a = [-3,32,18,32,-33,-37,21,-14,-18,-44,21,-6,0]
a[-13] => -3
a[7] => -14
a[5] => -37
a[-10] => 32
a[12] => 0

M =
-7,9,9,-1,2,6,-31,-2,6,-12,-3,22
-4,2,14,-2,0,4,-31,2,15,-11,-9,25
0,-20,21,5,18,3,-31,6,20,0,-16,36
Indices start at 0.
(0, 0): -7
(0, 3): -1
(0, 1): 9
(2, 11): 36
(0, 7): -2
(2, 5): 3
(2, 6): -31
(0, 8): 6
(2, 4): 18
(0, 10): -3
(1, 7): 2
(0, 4): 2

x = [6,-21,18,-32,38,-27,13,-37,-2,17,-15]
x[0] = 6
x[5] = -27
x[1] = -21
x[8] = -2
x[9] = 17

arr =
[[4 5 3 5 8 5 6 4 2 4 5 4 5 7]
 [6 6 4 5 5 6 4 5 7 6 4 4 5 3]
 [3 6 4 5 4 5 4 4 5 5 4 3 4 3]
 [6 5 5 4 7 4 4 5 4 4 3 4 6 8]
 [2 4 4 4 5 4 4 3 4 5 2 4 5 3]
 [6 5 5 5 5 6 4 7 3 5 4 5 6 4]
 [5 4 3 6 4 4 6 2 4 5 4 5 7 5]
 [4 4 5 6 4 5 5 4 4 5 6 5 5 3]
 [7 4 2 5 3 4 5 4 6 4 3 6 6 2]
 [3 5 4 5 3 7 5 3 4 5 5 4 3 4]]
Rows and columns are counted from 0.
row 0 col 0: 4
row 3 col 7: 5
row 8 col 4: 3
row 2 col 5: 5
row 0 col 8: 2
row 7 col 6: 5
row 9 col 10: 5
row 6 col 6: 6
row 8 col 11: 6
row 1 col 1: 6
row 2 col 6: 4
row 0 col 7: 4
row 7 col 12: 5
row 2 col 12: 4
row 2 col 9: 5
row 0 col 1: 5
row 7 col 1: 4
row 0 col 10: 5
row 3 col 4: 7
row 0 col 11: 4
row 4 col 2: 4
row 0 col 13: 7
row 5 col 3: 5
row 0 col 9: 4
row 1 col 5: 6
row 7 col 9: 5
row 7 col 8: 4
row 8 col 6: 5
row 7 col 0: 4
row 6 col 8: 4
row 6 col 7: 2
row 3 col 2: 5
row 2 col 7: 4
row 1 col 0: 6
row 1 col 8: 7
row 1 col 10: 4
row 5 col 4: 5

X = ((3277, 5195, 5364, 6203, 7375, 4324, 4533, 6014, 3894, 6789, 3812, 5275, 5457, 6737), (1578, 7595, 4645, 5303, 7692, 1390, 6629, 6289, 6590, 8302, 4169, 4736, 4894, 6704), (4187, 5094, 5594, 4517, 5974, 4390, 3917, 4142, 4930, 6473, 4670, 6556, 5657, 5851), (3967, 4502, 4408, 4217, 6273, 3962, 5766, 3614, 4156, 5667, 6131, 4628, 5005, 6105), (4944, 4762, 4421, 5156, 5502, 6032, 5379, 5751, 3649, 5882, 5046, 4967, 6254, 5671), (4471, 4437, 5890, 6791, 6214, 6040, 3851, 5574, 2845, 5663, 3731, 5262, 5809, 6916), (4567, 4830, 4636, 4812, 5653, 5927, 5211, 5429, 3606, 5945, 5208, 5479, 5854, 5610), (4545, 5431, 5743, 6278, 5560, 5240, 4487, 5406, 3844, 5793, 3914, 4777, 5660, 7036), (4285, 3501, 5996, 4181, 4997, 4194, 3821, 3273, 5905, 7218, 4667, 7919, 4963, 4910), (4307, 5374, 5422, 4574, 5991, 4491, 3949, 4226, 4787, 6273, 4706, 6500, 5766, 5902), (4257, 6734, 5102, 4919, 6936, 4619, 4171, 4929, 3930, 5663, 4821, 5239, 6126, 6456), (4749, 5461, 4731, 4504, 6355, 3612, 4393, 4936, 2491, 6226, 5038, 4991, 7106, 7313), (5162, 4926, 4484, 4376, 6389, 3034, 4549, 5099, 1405, 6528, 5253, 4612, 8067, 7779), (2321, 6706, 4902, 5783, 7468, 2674, 5867, 6131, 5629, 7571, 4038, 4830, 5089, 6759))
Rows and columns are counted from 0.
(0, 0): 3277
(6, 5): 5927
(1, 3): 5303
(2, 4): 5974
(13, 2): 4902
(4, 2): 4421
(9, 0): 4307
(5, 11): 5262
(11, 4): 6355
(4, 1): 4762
(10, 5): 4619
(9, 6): 3949
(7, 0): 4545
(9, 1): 5374
(9, 4): 5991
(9, 5): 4491
(11, 7): 4936
(7, 11): 4777
(13, 6): 5867
(6, 2): 4636
(3, 6): 5766
(1, 8): 6590
(1, 9): 8302
(8, 2): 5996
(0, 8): 3894
(12, 4): 6389
(0, 6): 4533
(10, 4): 6936
(2, 2): 5594
(2, 9): 6473
(9, 8): 4787
(13, 0): 2321
(6, 13): 5610
(7, 8): 3844

B =
[[  75.90 -214.57  -93.07  -31.63   26.08 -118.95]
 [ 176.24 -103.24   65.50  -60.64   52.66 -154.85]
 [  22.32 -183.55 -159.38  -22.13   -5.46  -62.18]
 [ -88.01   39.24 -127.27   28.79  -94.99  178.31]
 [ 100.75 -157.85  118.36   51.85   -1.14   23.69]]
B[0,0] => 75.90
B[4,0] => 100.75
B[2,4] => -5.46
B[3,2] => -127.27
B[1,3] => -60.64
B[1] => [176.24, -103.24, 65.50, -60.64, 52.66, -154.85]
B[:, 2] => [-93.07, 65.50, -159.38, -127.27, 118.36]
B[2,5] => -62.18
B[3] => [-88.01, 39.24, -127.27, 28.79, -94.99, 178.31]
B[:, 3] => [-31.63, -60.64, -22.13, 28.79, 51.85]
B[0,2] => -93.07
B[0,5] => -118.95
B[0] => [75.90, -214.57, -93.07, -31.63, 26.08, -118.95]
B[0,1] => -214.57
B[:, 1] => [-214.57, -103.24, -183.55, 39.24, -157.85]
B[4,2] => 118.36
B[4] => [100.75, -157.85, 118.36, 51.85, -1.14, 23.69]
B[0,4] => 26.08
B[0,3] => -31.63
B[1,0] => 176.24
B[2] => [22.32, -183.55, -159.38, -22.13, -5.46, -62.18]

data =
array([[ 25, -10,   6,  14,   3, -13,  -9,  19,  -9,   6,   9],
       [  7,  20,   0,  39,  12,  16,  23,   7,   6, -16,  17],
       [  0,  21, -15,  38,   9,  28,  15,  16,  14,  -4,  15],
       [  9,  17,  -2,  42,   5,  12,  16,  14,   1, -16,  18],
       [  7,  19,  -8,  44,   0,  18,   9,  23,   7, -11,  17],
       [ -4,  20, -49,  44, -16,  34, -20,  47,  14,  -4,  28],
       [ 20,   2,  20,  24,  18,  -4,  22,  -2,  -4,  -5,   9],
       [ 23, -11,   1,   2, -10, -10, -30,  35,  -1,  24,  13],
       [  9,  11,  14,  -2,   9,  21,   1,  14,  14,  33,   8],
       [ -7,  26, -19,  24,  14,  44,  12,  14,  24,  12,  14]])
data[0,0] -> 25
data[5,2] -> -49
data[6,9] -> -5
data[3,7] -> 14
data[9,3] -> 24
data[5] -> [-4, 20, -49, 44, -16, 34, -20, 47, 14, -4, 28]
data[5,10] -> 28
data[0,3] -> 14
data[4,10] -> 17
data[1,0] -> 7
data[9,5] -> 44
data[2,1] -> 21
data[1,2] -> 0
data[3] -> [9, 17, -2, 42, 5, 12, 16, 14, 1, -16, 18]
data[1,7] -> 7
data[9] -> [-7, 26, -19, 24, 14, 44, 12, 14, 24, 12, 14]
data[3,6] -> 16
data[9,9] -> 12
data[1,1] -> 20
data[8,0] -> 9
data[:, 10] -> [9, 17, 15, 18, 17, 28, 9, 13, 8, 14]
data[:, 5] -> [-13, 16, 28, 12, 18, 34, -4, -10, 21, 44]
data[4,0] -> 7
data[2,10] -> 15
data[2,9] -> -4
data[7,9] -> 24
data[1] -> [7, 20, 0, 39, 12, 16, 23, 7, 6, -16, 17]
data[:, 0] -> [25, 7, 0, 9, 7, -4, 20, 23, 9, -7]
data[0,8] -> -9
data[0,5] -> -13
data[:, 2] -> [6, 0, -15, -2, -8, -49, 20, 1, 14, -19]
data[6,5] -> -4
data[0,7] -> 19
data[2,0] -> 0
data[6,2] -> 20
